In the rows, zero is written as 128.
Families of rows that turns and mirrors carry onto each other, the same ones carrying the whole set onto itself: the rest of each named row's family, in list order
5 families of 8 rows
gopo: [117 159 112 138 135 121 151 129 133 106 146 135 105 156 119 149]
nafez: [130 117 131 150 160 125 116 117 107 101 133 119 123 155 132 169]
Rezud: [131 117 135 149 160 116 112 123 108 104 136 118 125 147 126 168]
pubu: [133 119 120 136 127 110 171 110 115  97 134  95 137 164 123 144]
Tofa: [147 142 132 142 132  80 139 111 114  84 120 124 118 134  91 163]
kol: [145 140 135 122 165 110 161 118 116  99 139  89 121 146 129 140]
labas: [121 169 129 129 145 118 133 127 134  94 143 128 104 141 125 140]
tise: [106 153 137 144 132 114 146  92 125 108 145 115 114 152 106 158]
vefot: [134 123 104 132 151 113 128 124 114 106 130 130 129 164 142 177]
famaz: [122 165 120 135 132 133 141 124 136 100 137 127 105 150 127 146]
zos: [154 141 128 135 164 118 162 135 120 101 140  91 119 141 128 144]
Teb: [147 129 135 138 113 100 124 129 140  87 119 124 127 135 102 146]
rakek: [122 165 123 131 131 121 139 125 140 108 148 130 106 147 117 159]
Vezet: [145 141 132 124 131  78 137 115 117  89 116 112 121 134  92 157]
vizu: [145 141 137 133 163 103 163 126 115 101 147  88 131 141 125 139]
Zodup: [135 110 105 140 150 106 131 127 116  97 130 137 134 164 136 160]
Tebes: [137 121 103 129 142 106 123 125 113 101 130 130 129 163 138 175]
tol: [152 142 137 126 144  79 140 115 121  94 122 129 123 135  93 166]
vila: [140 113 137 161 144 123 119 117 110 106 143 127 128 143 132 161]
dufi: [142 126 103 124 146 103 130 118 102  95 129 138 110 163 137 168]
vofod: [133 112 129 158 160 113 124 119 103 104 139 122 134 140 127 171]
duv: [140 126 124 130 125 112 162 113 127 100 141  93 145 156 139 138]
Boba: [135 118  94 134 147 109 125 127 112  93 124 123 122 158 137 166]
Gosun: [110 156 136 141 128 114 139  97 127 105 144 123 111 158 104 163]
vusam: [147 145 115 126 149  74 145 122 126  93 116 119 129 142  98 165]
ture: [122 170 113 127 136 123 143 125 139 103 145 122 107 143 122 153]
dit: [114 159 136 145 136 117 154  95 119 112 141 127 120 154 114 163]
kapub: [145 138 132 125 138  79 136 114 114  95 111 117 123 138  95 165]
Bavu: [140 123 122 131 133 107 163 116 119 102 135  93 149 150 140 137]
pato: [138 118 128 156 168 113 121 122 111  89 134 121 130 155 129 164]
Zale: [135 126 139 149 127 104 129 135 138  87 118 112 139 130  98 143]
nafur: [111 154 132 145 124 101 146  90 126 106 144 130 129 157 116 153]
vamab: [149 132 134 138 118 102 126 137 134  94 117 118 135 124 106 153]
pomu: [148 134 128 140 119  96 134 134 131  93 120 132 122 124 101 144]
Zom: [146 134 131 125 163 109 156 119 110  94 133  83 126 143 131 137]
Rur: [138 128 126 135 131 105 167 118 123  98 134 103 140 151 134 122]
vate: [113 158 132 158 138 118 148 103 124  99 149 122 112 159 111 160]
vube: [148 135 135 136 117  92 134 135 135  96 122 115 134 122 102 149]
kos: [150 146 134 135 160 100 164 115 113  87 137  94 127 147 130 133]
donaf: [134 129 120 130 125 101 162 119 124  93 136  92 135 160 132 131]

Which other rows belong to the same family as Tofa? gopo, Zodup, pato, pomu, Rur, vate, kos
Which other rows belong to the same family as tol? famaz, Teb, vizu, vofod, Boba, dit, donaf
Which other rows belong to the same family as vamab? Rezud, kol, tise, Tebes, duv, ture, kapub
Which other rows belong to the same family as Zale? pubu, labas, zos, vila, dufi, vusam, nafur

Families of rows that turns and mirrors carry onto each other, the same ones carrying the whole set onto itself: the rest of each named row's family, in list order
4 families of 8 rows
nufab: [121 137 172 122 109 127 129 135 141  98]
ruze: [ 99 135 161 140 109 140 127 125 132  91]
lufi: [146 136 138 140 130 135 142 133 144 143]
ponal: [102 140 128 141 135 142 149 123 165 123]
Fov: [147 127 157 138 117 134 132 139 120 123]
bakel: [149 126 145 137 126 133 140 139 130 135]
rebam: [126 138 142 120 134 128 149 134 169 128]
mup: [133 121 156 115 128 123 146 147 141 115]
dotun: [100 142 137 156 136 148 138 130 155 138]
fuver: [130 158 157 147 107 140 120 115 150 124]
las: [139 148 137 142 126 139 138 125 157 143]
fovup: [108 119 159 136 116 137 135 137 121  94]
lig: [107 129 135 152 143 146 145 140 145 141]
pidip: [111 125 126 136 142 140 156 134 153 125]
Sovu: [132 158 146 146 116 139 128 117 159 135]
fakom: [133 150 166 144 102 138 118 122 135 116]
nel: [ 94 148 153 144 112 142 128 117 150  99]
dak: [ 94 149 147 159 125 149 129 124 153 129]
kan: [112 118 142 150 141 144 145 148 129 134]
vule: [ 95 149 139 143 122 144 137 116 163 112]
kupad: [116 110 147 134 129 135 146 144 121 105]
Neso: [ 92 147 159 158 116 149 121 126 142 118]
Setez: [118 151 149 123 125 129 141 125 174 123]
fon: [129 124 168 118 118 124 138 143 135 103]
tizak: [114 155 160 125 115 131 132 122 170 112]
gef: [ 98 136 165 156 115 147 122 134 126 111]
Vifan: [131 126 146 117 135 125 152 142 154 124]
luk: [140 136 166 141 106 135 122 132 123 115]
Sifo: [112 116 152 150 132 142 137 149 118 123]
Rukur: [115 148 170 125 108 130 126 126 155 102]
tane: [117 113 134 134 140 135 154 142 134 117]
kotup: [106 122 163 152 122 144 129 143 117 113]

Which other rows belong to the same family as vule? ruze, ponal, fovup, pidip, nel, kupad, tane
Which other rows belong to the same family as Setez? nufab, rebam, mup, fon, tizak, Vifan, Rukur
Which other rows belong to the same family as dotun? lig, dak, kan, Neso, gef, Sifo, kotup

Families of rows that turns and mirrors carry onto each other, the same ones carrying the whole set onto itself: the rest of each named row's family, in list order
7 families of 4 rows
lat: [123 141 140 130 122 115 100 111 124 123]
beri: [112 126 138 118 139 137 130 140 135 144]
Fibet: [134 153 137 133 137 123 103 127 140 134]
guno: [130 126 118 126 121  96 134 113 105 121]
Zag: [152 131 108 101 130 135 124 140 132 138]
pemo: [132 147 128 100 137 145 122 121 117 122]
Zeza: [140 154 114 110 150 130 134 151 133 125]
mefub: [130 131 112 123 128  91 114 131 154 116]
rabuv: [138 137 132 119 129 131 125 102 111 136]
fure: [147 125  97 105 127 112 132 151 131 130]
tiga: [151 149 122 128 147 130 132 130 132 144]
fam: [123 125 121 114 117 102 107 109 139 114]
mufi: [102 116 137 115 128 129 128 129 121 134]
nen: [132 134 129 113 128 126 102 108 149 125]
Kufon: [111 124 128 124 141 119 137 155 139 138]
laz: [135 141 134 123 149 149 125 129 118 116]
palun: [131 149 125 141 137  98 113 142 141 127]
Soge: [141 138 109 135 138  94 141 140 127 130]
fonev: [122 127 132 121 133 129 127 120 101 102]
Veraz: [139 141 119 121 139 115 110 129 163 129]
toda: [120 136 129 135 122  90 108 125 125 117]
vis: [124 128 117 131 138 106 136 143 110  99]
dag: [143 121 113  96 118 133 120 122 118 131]
kege: [100 114 128 122 129 109 135 143 125 129]
Noseg: [126 139 107 112 135  98 139 150 120 108]
Lunib: [137 142 121 133 154 125 137 153 126 113]
Bet: [119 133 120 101 123 115 128 119 104 106]
Lilet: [138 116 103 101 115 109 127 131 116 123]

Which other rows belong to the same family as Zeza? pemo, Noseg, Bet
Which other rows belong to the same family as mefub? fam, nen, Veraz
Which other rows belong to the same family as beri? mufi, Kufon, kege
Which other rows belong to the same family as palun? lat, Fibet, toda

Families of rows that turns and mirrors carry onto each other, the same ones carrying the whole set onto itself: the rest of each named row's family, in list order
5 families of 6 rows
digun: [118 153 156 165 155 122 104 119 164 117 156 131 118 123 112 133 122 113
 136 139 111 133 133 139 129  95 132  92 114 120 111]
Loraz: [ 98 141 125 160 123 133  94 132 140 101 124  96 133 133 131 142 133 158
 132 137 136 108 106 161 127 137 146 138 136 146  89]
bano: [105 154 147 140 133 113  82 115 147 131 119 136 130 125 135 119 133 114
 120 120 125 131 127 144 146 103 150  95 101 144  94]
bopap: [109 149 163 165 151 115 109 139 154 120 169 134 112 139 119 122 122 117
 132 136 117 134 132 140 124  90 147 100 116 129 100]
gomi: [108 154 129 179 127 138 111 149 136  92 160 128 134 120 124 148 126 160
 147 121 115 128 126 153 104 127 160 122 144 129 114]
Tene: [111 160 136 170 127 145 120 146 141  94 156 119 137 131 127 146 123 166
 148 123 130 120 127 159 106 130 150 108 144 133 118]
posa: [ 89 138 127 149 122 142  87 126 129 100 119 106 142 136 120 139 140 157
 131 120 139 108 108 151 123 136 140 123 136 143  95]
pak: [ 86 138 114 157 120 136  95 123 134 106 125 103 138 133 133 139 140 153
 129 129 125 118 107 148 116 135 153 131 131 150  99]
vubib: [119 158 114 158 109 146  99 147 154 111 139 129 150 133 130 137 127 159
 160 123 121  99 122 155 139 143 129 130 135 122 102]
Bef: [121 167 140 183 120 139 111 146 132  94 144 119 132 134 122 158 130 155
 132 124 128 121 122 156 105 131 162 117 144 144 107]
latir: [102 154 142 153 143 113  87  97 155 116 130 131 128 119 137 118 123 105
 117 122 122 136 125 155 142 106 143  94 111 136  99]
nopo: [ 97 153 147 154 131 109  81 115 142 131 126 128 134 132 141 111 126 109
 118 119 114 138 135 150 144 103 155 107 112 144  91]
nukig: [118 150 122 155 117 135  89 148 145 102 148 126 147 133 125 146 125 164
 160 119 110 104 126 158 147 138 125 130 144 118  91]
gabub: [126 138 157 168 155 123  97 123 160 124 158 139 115 127 111 125 128 115
 120 128 113 135 123 134 122  95 136 105 118 128 101]
soza: [127 137 145 160 146 109  94 140 145 138 125 139 146 124 119 133 133 108
 143 125 100 136 143 140 151 117 128 104 108 119 115]
kisib: [122 147 168 165 157 116  96 129 157 119 160 133 120 130 129 126 122 125
 126 135 113 138 129 136 114  91 138  96 130 134  95]
rabun: [131 152 147 151 144 116  89 142 157 148 138 143 135 122 121 131 131 114
 147 132 110 123 142 145 158 116 126 104 105 117 110]
kamer: [106 156 123 158 114 141  98 131 133 110 118 107 137 144 134 141 143 152
 127 130 134 106 100 154 133 136 139 128 135 147  94]
ruzo: [109 144 150 147 144 109  76 119 140 120 117 138 144 124 152 113 129 115
 119 120 123 133 126 146 145 112 149 104 111 142  87]
gis: [110 145 136 178 126 150 104 141 132  92 153 130 138 128 127 158 122 156
 143 120 125 124 133 156 103 132 149 107 151 138 105]
Lugab: [108 147 107 155 116 128 101 148 145 110 145 135 148 131 129 131 131 161
 159 123 106 106 111 155 142 140 127 136 139 121 101]
badan: [120 148 161 164 150 119 105 129 163 129 162 140 114 129 118 132 121 117
 124 129 123 137 128 143 123  95 146  90 119 139 105]
leki: [113 155 113 167 108 130 102 151 149 100 136 137 149 132 138 138 121 162
 160 128 112 105 116 161 138 131 129 128 146 130  89]
zofa: [ 96 150 126 154 114 141  96 121 143 103 120  99 142 139 129 138 129 160
 130 118 137 114 114 158 122 137 154 128 133 150 104]
sediz: [132 141 153 157 148 108  85 154 155 137 134 145 147 127 123 130 133 117
 150 140 112 124 139 136 146 115 124 109 108 117 103]
Tem: [109 149 140 146 138 112  87 116 145 113 134 137 135 125 142 118 134 106
 116 117 111 138 125 143 147 105 146  92 102 134  86]
Lavu: [116 148 138 159 144 114  89 136 161 130 124 144 146 116 119 134 127 102
 149 129 118 126 133 146 160 114 130 104 101 113 112]
dopi: [118 141 144 165 142 118  92 149 150 145 135 150 138 127 125 124 133 104
 148 134 115 122 142 144 156 115 134 118 107 119 109]
Kigon: [110 158 139 177 127 141 113 152 124  90 137 124 134 117 126 143 127 160
 148 131 127 120 129 159 103 127 152 121 147 134 114]
fite: [129 166 126 163 116 130 110 154 140 103 141 134 141 139 129 144 126 163
 150 120 114 100 114 164 146 138 135 129 145 124 105]

Which other rows belong to the same family as nukig? bopap, posa, nopo, gis, dopi
Which other rows belong to the same family as kisib? gomi, pak, ruzo, Lugab, sediz
Which other rows belong to the same family as soza? Loraz, gabub, leki, Tem, Kigon

